In the data rows, 128 means zero.
Here is a table of points, one per row:
[103, 106, 155, 229, 187, 147, 139, 140, 123, 101, 105, 112, 163, 198, 118, 118, 105, 94, 108, 187, 103, 173, 213,
 106, 101, 106, 108, 98, 102, 106, 103, 103, 137, 123, 99, 102, 136, 110]
[99, 104, 191, 98, 99, 103, 129, 110, 102, 100, 111, 121, 98, 103, 98, 98, 210, 89, 215, 113, 255, 99, 99,
 97, 255, 105, 98, 114, 186, 96, 109, 98, 92, 98, 182, 95, 107, 98]
[110, 105, 103, 113, 109, 116, 121, 108, 133, 105, 216, 128, 112, 112, 107, 111, 139, 103, 242, 109, 255, 111, 108,
 124, 170, 167, 113, 118, 168, 108, 106, 111, 104, 110, 111, 109, 131, 114]
[110, 135, 98, 102, 119, 138, 109, 100, 107, 161, 175, 102, 104, 128, 154, 175, 232, 129, 135, 106, 130, 110, 106,
 104, 104, 186, 119, 101, 106, 108, 131, 102, 100, 167, 100, 102, 181, 189]
[172, 255, 146, 129, 152, 118, 144, 139, 124, 105, 103, 110, 144, 151, 102, 100, 102, 93, 107, 174, 100, 234, 180,
 105, 99, 101, 104, 102, 111, 99, 93, 174, 142, 121, 112, 100, 102, 101]
[106, 109, 102, 110, 105, 116, 109, 111, 117, 113, 112, 104, 106, 107, 114, 133, 102, 255, 113, 109, 108, 119, 104,
 179, 109, 118, 164, 144, 141, 113, 255, 105, 152, 121, 127, 120, 112, 125]
[181, 104, 111, 101, 104, 107, 112, 104, 112, 153, 118, 119, 107, 106, 120, 107, 156, 98, 102, 104, 103, 106, 109,
 139, 247, 104, 105, 255, 109, 179, 128, 158, 110, 104, 187, 175, 105, 105]
[161, 98, 98, 105, 102, 195, 100, 100, 132, 96, 102, 101, 170, 103, 177, 136, 95, 107, 98, 98, 95, 100, 103,
 105, 95, 99, 255, 97, 98, 110, 121, 158, 104, 172, 98, 218, 125, 255]
[120, 106, 117, 117, 107, 112, 144, 104, 114, 119, 222, 127, 114, 109, 109, 109, 202, 95, 206, 115, 231, 107, 112,
 125, 204, 107, 106, 130, 138, 106, 121, 118, 117, 109, 129, 118, 115, 107]
[94, 95, 101, 178, 100, 102, 134, 154, 123, 94, 97, 143, 96, 125, 93, 94, 91, 87, 100, 255, 111, 138, 209,
 168, 129, 97, 95, 142, 203, 113, 90, 93, 99, 96, 255, 98, 98, 96]
[123, 116, 137, 144, 146, 146, 120, 123, 129, 133, 112, 138, 150, 161, 128, 129, 118, 104, 114, 166, 106, 132, 176,
 109, 110, 117, 115, 107, 110, 133, 122, 119, 138, 133, 107, 111, 135, 144]
[130, 119, 152, 158, 163, 141, 139, 174, 133, 117, 120, 133, 155, 159, 122, 116, 121, 101, 113, 151, 121, 125, 156,
 111, 119, 124, 118, 101, 107, 109, 125, 106, 114, 120, 115, 118, 138, 120]
[255, 166, 98, 99, 103, 106, 100, 101, 109, 131, 107, 104, 104, 102, 101, 101, 119, 108, 102, 102, 99, 102, 100,
 142, 139, 103, 101, 255, 131, 192, 107, 255, 145, 100, 165, 111, 103, 102]
[128, 169, 107, 106, 108, 111, 104, 105, 117, 113, 112, 103, 117, 110, 107, 137, 104, 188, 117, 109, 122, 128, 108,
 140, 103, 122, 139, 174, 255, 106, 139, 121, 255, 125, 118, 105, 111, 109]
[146, 114, 101, 115, 105, 112, 103, 104, 112, 105, 108, 109, 111, 111, 106, 112, 110, 105, 119, 108, 125, 182, 132,
 255, 131, 107, 112, 164, 157, 114, 115, 149, 190, 105, 192, 147, 107, 108]
[109, 102, 104, 111, 102, 116, 106, 105, 128, 138, 113, 102, 111, 104, 106, 121, 104, 255, 106, 105, 101, 109, 114,
 185, 98, 153, 255, 105, 111, 101, 127, 108, 143, 125, 102, 126, 113, 180]
[104, 99, 105, 138, 166, 143, 105, 134, 116, 216, 103, 106, 173, 108, 148, 109, 101, 126, 110, 105, 103, 107, 98,
 108, 103, 121, 179, 102, 103, 122, 168, 108, 101, 113, 101, 253, 111, 246]
[120, 107, 104, 129, 126, 166, 106, 108, 147, 103, 116, 118, 149, 143, 154, 125, 102, 135, 109, 111, 106, 124, 151,
 129, 106, 124, 138, 107, 104, 220, 123, 110, 119, 106, 100, 174, 134, 209]
[115, 255, 98, 121, 174, 166, 169, 106, 209, 94, 97, 116, 154, 185, 96, 97, 92, 88, 99, 177, 96, 255, 255,
 106, 93, 107, 98, 93, 97, 112, 89, 96, 98, 97, 96, 95, 99, 106]
[104, 101, 182, 123, 198, 126, 139, 132, 110, 239, 126, 149, 158, 140, 134, 109, 195, 95, 104, 110, 101, 101, 119,
 105, 109, 106, 105, 101, 99, 97, 136, 105, 114, 147, 97, 104, 199, 146]
[105, 126, 105, 105, 109, 115, 102, 109, 111, 145, 109, 109, 117, 110, 106, 134, 106, 255, 105, 107, 125, 114, 116,
 141, 105, 150, 146, 124, 167, 106, 191, 109, 255, 137, 105, 103, 117, 145]
[113, 148, 125, 120, 116, 118, 107, 118, 120, 108, 123, 112, 116, 111, 112, 129, 173, 135, 119, 111, 133, 111, 112,
 112, 126, 114, 135, 154, 156, 108, 160, 114, 159, 201, 212, 108, 110, 110]
[128, 242, 98, 101, 104, 112, 108, 102, 154, 133, 178, 106, 110, 114, 99, 103, 105, 93, 182, 103, 154, 163, 105,
 147, 99, 250, 114, 105, 234, 98, 98, 154, 143, 108, 109, 97, 108, 102]
[110, 162, 100, 104, 103, 107, 103, 101, 107, 255, 107, 106, 115, 103, 101, 136, 107, 181, 110, 101, 112, 108, 122,
 105, 101, 137, 185, 108, 160, 99, 185, 125, 198, 184, 101, 103, 120, 152]
[114, 108, 138, 172, 153, 147, 148, 155, 154, 101, 128, 206, 166, 150, 107, 107, 105, 95, 106, 142, 102, 158, 195,
 119, 103, 130, 109, 104, 101, 131, 101, 147, 106, 102, 105, 120, 114, 116]
[123, 104, 101, 105, 101, 107, 103, 103, 111, 112, 118, 140, 114, 107, 153, 107, 119, 108, 104, 103, 104, 106, 135,
 142, 167, 104, 104, 171, 101, 255, 141, 120, 114, 108, 122, 255, 108, 104]
[108, 100, 174, 230, 146, 122, 154, 141, 114, 107, 108, 144, 179, 139, 156, 117, 166, 97, 106, 146, 105, 104, 139,
 108, 137, 108, 109, 102, 106, 120, 161, 104, 119, 111, 106, 144, 125, 104]
[98, 95, 183, 250, 255, 136, 177, 204, 136, 100, 116, 226, 135, 177, 107, 100, 98, 90, 101, 204, 97, 106, 137,
 95, 97, 99, 101, 95, 95, 109, 91, 107, 95, 97, 98, 119, 133, 100]
[110, 103, 148, 128, 103, 118, 213, 173, 198, 115, 255, 205, 109, 124, 99, 100, 102, 93, 161, 163, 119, 106, 114,
 123, 125, 119, 104, 117, 138, 100, 97, 107, 113, 112, 126, 108, 107, 100]
[106, 104, 117, 145, 107, 129, 116, 212, 215, 115, 130, 147, 116, 145, 101, 100, 95, 93, 107, 131, 99, 124, 111,
 255, 103, 224, 123, 100, 104, 116, 100, 138, 101, 101, 146, 148, 103, 105]
[121, 230, 117, 102, 104, 109, 157, 118, 126, 104, 142, 105, 102, 120, 108, 106, 109, 98, 255, 130, 213, 142, 108,
 118, 143, 158, 105, 119, 213, 104, 97, 116, 102, 103, 134, 102, 107, 106]
[104, 118, 102, 106, 107, 110, 105, 109, 108, 133, 108, 102, 109, 105, 150, 227, 253, 179, 128, 109, 129, 105, 107,
 105, 102, 112, 125, 107, 109, 103, 227, 103, 121, 221, 100, 102, 175, 137]
[104, 107, 255, 123, 137, 115, 184, 193, 108, 135, 133, 147, 123, 142, 108, 108, 131, 98, 164, 129, 123, 107, 103,
 105, 163, 134, 109, 102, 102, 106, 99, 124, 94, 106, 120, 101, 143, 105]
[112, 105, 154, 171, 170, 144, 124, 147, 126, 179, 115, 136, 255, 164, 110, 104, 97, 97, 110, 164, 105, 109, 128,
 101, 101, 118, 122, 105, 102, 118, 110, 142, 112, 117, 104, 121, 120, 128]
[151, 92, 91, 93, 94, 219, 107, 95, 146, 94, 177, 95, 97, 96, 255, 255, 106, 98, 144, 95, 91, 95, 97,
 94, 90, 94, 156, 90, 93, 157, 91, 109, 94, 171, 90, 112, 164, 111]
[96, 143, 167, 119, 250, 171, 122, 225, 156, 128, 97, 106, 175, 210, 91, 95, 90, 85, 106, 127, 96, 148, 113,
 96, 90, 255, 118, 90, 93, 91, 90, 96, 93, 95, 91, 93, 138, 177]
[115, 139, 100, 106, 108, 113, 105, 103, 110, 101, 106, 102, 103, 104, 141, 222, 118, 255, 107, 103, 103, 116, 104,
 103, 104, 106, 132, 133, 139, 106, 223, 103, 150, 182, 101, 107, 112, 163]
[151, 109, 193, 116, 117, 116, 112, 166, 119, 161, 111, 107, 108, 108, 129, 136, 108, 104, 111, 115, 111, 170, 116,
 108, 118, 113, 121, 112, 110, 111, 105, 168, 170, 212, 134, 142, 135, 112]
[109, 101, 124, 130, 102, 114, 255, 150, 154, 102, 197, 215, 105, 128, 101, 105, 106, 94, 160, 161, 148, 100, 118,
 138, 185, 108, 105, 120, 122, 115, 96, 107, 105, 105, 131, 121, 106, 101]
[104, 100, 100, 145, 116, 168, 99, 106, 115, 109, 109, 101, 106, 156, 101, 206, 98, 93, 174, 126, 255, 206, 115,
 111, 96, 146, 117, 96, 99, 96, 122, 108, 115, 124, 96, 98, 255, 107]
[212, 131, 99, 97, 98, 104, 142, 98, 101, 111, 123, 197, 123, 99, 101, 99, 111, 92, 102, 101, 97, 98, 105,
 127, 153, 99, 99, 255, 105, 255, 102, 177, 97, 94, 181, 142, 100, 99]
[255, 130, 106, 105, 105, 109, 103, 106, 111, 164, 126, 145, 102, 109, 115, 103, 122, 102, 106, 105, 106, 103, 102,
 123, 142, 107, 105, 223, 115, 198, 109, 255, 113, 107, 129, 133, 105, 105]
[120, 108, 123, 104, 119, 114, 105, 106, 108, 118, 103, 102, 107, 116, 194, 255, 255, 121, 107, 105, 106, 105, 139,
 102, 101, 105, 106, 103, 102, 109, 152, 108, 153, 215, 100, 104, 187, 145]
There is one direction along which these points spread out most. Take the direction at right angles to it along which they spread out most. Go by this last direction. For each point below, how far along it does it lie, from 0 to 99? The average is 50, and the first point in the table lies past the average. One standard deviation of the points above along it is 16.
[105, 126, 105, 105, 109, 115, 102, 109, 111, 145, 109, 109, 117, 110, 106, 134, 106, 255, 105, 107, 125, 114, 116,
 141, 105, 150, 146, 124, 167, 106, 191, 109, 255, 137, 105, 103, 117, 145] ~ 59
[151, 109, 193, 116, 117, 116, 112, 166, 119, 161, 111, 107, 108, 108, 129, 136, 108, 104, 111, 115, 111, 170, 116,
 108, 118, 113, 121, 112, 110, 111, 105, 168, 170, 212, 134, 142, 135, 112] ~ 53
[103, 106, 155, 229, 187, 147, 139, 140, 123, 101, 105, 112, 163, 198, 118, 118, 105, 94, 108, 187, 103, 173, 213,
 106, 101, 106, 108, 98, 102, 106, 103, 103, 137, 123, 99, 102, 136, 110] ~ 66
[109, 101, 124, 130, 102, 114, 255, 150, 154, 102, 197, 215, 105, 128, 101, 105, 106, 94, 160, 161, 148, 100, 118,
 138, 185, 108, 105, 120, 122, 115, 96, 107, 105, 105, 131, 121, 106, 101] ~ 34
[96, 143, 167, 119, 250, 171, 122, 225, 156, 128, 97, 106, 175, 210, 91, 95, 90, 85, 106, 127, 96, 148, 113,
 96, 90, 255, 118, 90, 93, 91, 90, 96, 93, 95, 91, 93, 138, 177] ~ 72
[110, 105, 103, 113, 109, 116, 121, 108, 133, 105, 216, 128, 112, 112, 107, 111, 139, 103, 242, 109, 255, 111, 108,
 124, 170, 167, 113, 118, 168, 108, 106, 111, 104, 110, 111, 109, 131, 114] ~ 34
[104, 107, 255, 123, 137, 115, 184, 193, 108, 135, 133, 147, 123, 142, 108, 108, 131, 98, 164, 129, 123, 107, 103,
 105, 163, 134, 109, 102, 102, 106, 99, 124, 94, 106, 120, 101, 143, 105] ~ 49
[104, 100, 100, 145, 116, 168, 99, 106, 115, 109, 109, 101, 106, 156, 101, 206, 98, 93, 174, 126, 255, 206, 115,
 111, 96, 146, 117, 96, 99, 96, 122, 108, 115, 124, 96, 98, 255, 107] ~ 60
[110, 162, 100, 104, 103, 107, 103, 101, 107, 255, 107, 106, 115, 103, 101, 136, 107, 181, 110, 101, 112, 108, 122,
 105, 101, 137, 185, 108, 160, 99, 185, 125, 198, 184, 101, 103, 120, 152] ~ 62
[146, 114, 101, 115, 105, 112, 103, 104, 112, 105, 108, 109, 111, 111, 106, 112, 110, 105, 119, 108, 125, 182, 132,
 255, 131, 107, 112, 164, 157, 114, 115, 149, 190, 105, 192, 147, 107, 108] ~ 33
[104, 99, 105, 138, 166, 143, 105, 134, 116, 216, 103, 106, 173, 108, 148, 109, 101, 126, 110, 105, 103, 107, 98,
 108, 103, 121, 179, 102, 103, 122, 168, 108, 101, 113, 101, 253, 111, 246] ~ 69
[104, 118, 102, 106, 107, 110, 105, 109, 108, 133, 108, 102, 109, 105, 150, 227, 253, 179, 128, 109, 129, 105, 107,
 105, 102, 112, 125, 107, 109, 103, 227, 103, 121, 221, 100, 102, 175, 137] ~ 69
[109, 102, 104, 111, 102, 116, 106, 105, 128, 138, 113, 102, 111, 104, 106, 121, 104, 255, 106, 105, 101, 109, 114,
 185, 98, 153, 255, 105, 111, 101, 127, 108, 143, 125, 102, 126, 113, 180] ~ 64
